[[-41.8  10.9  22.7  13.1]
 [  2.0  16.5  17.5  -1.4]
 [-26.6 -13.9  27.3 -14.7]
 [  8.6  13.1  16.7  -3.7]
 [-13.3  39.2  15.6  25.2]
 [ 36.0  -6.3   1.7 -24.2]
 [  1.0  33.7 -63.4   0.6]]
=>
[[-26.6 -13.9  27.3 -14.7]
 [ 36.0  -6.3   1.7 -24.2]
 [-41.8  10.9  22.7  13.1]
 [  8.6  13.1  16.7  -3.7]
 [  2.0  16.5  17.5  -1.4]
 [  1.0  33.7 -63.4   0.6]
 [-13.3  39.2  15.6  25.2]]

[[-50.1   1.7 -27.7   2.1 -10.2 -18.0  42.3]
 [-43.5   6.3 -40.3   8.1 -29.3 -63.1  45.7]
 [-51.7  39.5  20.8  26.7   4.4  -0.1 -15.6]
 [ 33.7   8.6  32.6   6.1  -4.0  11.3 -32.9]]
=>
[[-50.1   1.7 -27.7   2.1 -10.2 -18.0  42.3]
 [-43.5   6.3 -40.3   8.1 -29.3 -63.1  45.7]
 [ 33.7   8.6  32.6   6.1  -4.0  11.3 -32.9]
 [-51.7  39.5  20.8  26.7   4.4  -0.1 -15.6]]

[[-17.7   2.1  12.6  25.3  -8.8 -17.8 -20.5   9.0 -10.0 -21.7 -23.3  -7.2
    4.4  28.3   1.1]
 [ 24.2 -10.0 -18.6  21.3 -18.6 -18.3 -19.1 -23.5 -15.9 -20.5 -14.1  -0.1
    7.7  14.6  -8.3]
 [-12.5  -4.9   0.9  -4.6  17.7   2.9   2.0   5.1   8.9  -0.4  -0.4 -10.1
  -49.7  -3.2  -3.1]
 [ 27.3   1.4 -19.1 -17.2  -5.8  12.8  12.3 -21.2  15.6  12.0   1.5   0.1
    1.2 -11.3  -1.7]]
=>
[[ 24.2 -10.0 -18.6  21.3 -18.6 -18.3 -19.1 -23.5 -15.9 -20.5 -14.1  -0.1
    7.7  14.6  -8.3]
 [-12.5  -4.9   0.9  -4.6  17.7   2.9   2.0   5.1   8.9  -0.4  -0.4 -10.1
  -49.7  -3.2  -3.1]
 [ 27.3   1.4 -19.1 -17.2  -5.8  12.8  12.3 -21.2  15.6  12.0   1.5   0.1
    1.2 -11.3  -1.7]
 [-17.7   2.1  12.6  25.3  -8.8 -17.8 -20.5   9.0 -10.0 -21.7 -23.3  -7.2
    4.4  28.3   1.1]]

[[-18.7 -15.8  11.0 -19.9  30.0 -34.7  15.2  17.5 -29.2  12.5  21.0  16.1
   14.9 -44.8  27.0]
 [ 43.5  39.7   0.7  26.6 -23.4   0.7 -16.6 -15.6  24.8 -19.5 -16.5  -4.3
    6.0 -25.9 -17.3]
 [-28.7 -26.1  30.8 -11.5 -15.0 -19.7   2.8   0.3 -10.7   3.2   4.9   8.1
   31.9 -16.9 -10.1]
 [-22.0 -26.4  19.3 -31.2 -15.8   2.0 -15.3 -16.8 -18.5  -6.6 -21.8 -20.7
    4.1  60.1 -24.0]
 [-22.8 -23.9 -37.7   1.3  28.2  21.8  20.6  20.4   1.5  11.3  20.7  12.7
  -41.0  16.8  23.6]]
=>
[[-22.0 -26.4  19.3 -31.2 -15.8   2.0 -15.3 -16.8 -18.5  -6.6 -21.8 -20.7
    4.1  60.1 -24.0]
 [-28.7 -26.1  30.8 -11.5 -15.0 -19.7   2.8   0.3 -10.7   3.2   4.9   8.1
   31.9 -16.9 -10.1]
 [-22.8 -23.9 -37.7   1.3  28.2  21.8  20.6  20.4   1.5  11.3  20.7  12.7
  -41.0  16.8  23.6]
 [-18.7 -15.8  11.0 -19.9  30.0 -34.7  15.2  17.5 -29.2  12.5  21.0  16.1
   14.9 -44.8  27.0]
 [ 43.5  39.7   0.7  26.6 -23.4   0.7 -16.6 -15.6  24.8 -19.5 -16.5  -4.3
    6.0 -25.9 -17.3]]

[[ 32.9  30.8  13.4  44.4  -6.7  22.5 -44.7  26.1]
 [ 41.8  60.9  13.1  58.9 -32.8   9.5 -42.3  26.3]
 [ 48.2  60.5  14.2  61.1 -33.9  14.3 -41.5  20.3]
 [ -1.6 -22.9  -0.2   0.7  13.9 -14.3 -39.7  14.5]]
=>
[[ -1.6 -22.9  -0.2   0.7  13.9 -14.3 -39.7  14.5]
 [ 32.9  30.8  13.4  44.4  -6.7  22.5 -44.7  26.1]
 [ 48.2  60.5  14.2  61.1 -33.9  14.3 -41.5  20.3]
 [ 41.8  60.9  13.1  58.9 -32.8   9.5 -42.3  26.3]]

[[ 31.1 -26.9  -4.4  -9.9  37.4]
 [ 11.8  14.0  41.4 -13.6  41.7]
 [ -6.9  18.4 -13.2  39.7 -18.2]
 [  4.1 -20.6  -0.1 -32.2  36.4]
 [-56.1  29.8 -32.1   1.2  16.4]
 [ 15.4 -24.6  19.9  30.4 -22.1]
 [ 49.5 -36.3  15.7 -32.6  45.5]
 [  7.3 -12.7  -6.3  19.2  -0.2]]
=>
[[ 49.5 -36.3  15.7 -32.6  45.5]
 [ 31.1 -26.9  -4.4  -9.9  37.4]
 [ 15.4 -24.6  19.9  30.4 -22.1]
 [  4.1 -20.6  -0.1 -32.2  36.4]
 [  7.3 -12.7  -6.3  19.2  -0.2]
 [ 11.8  14.0  41.4 -13.6  41.7]
 [ -6.9  18.4 -13.2  39.7 -18.2]
 [-56.1  29.8 -32.1   1.2  16.4]]
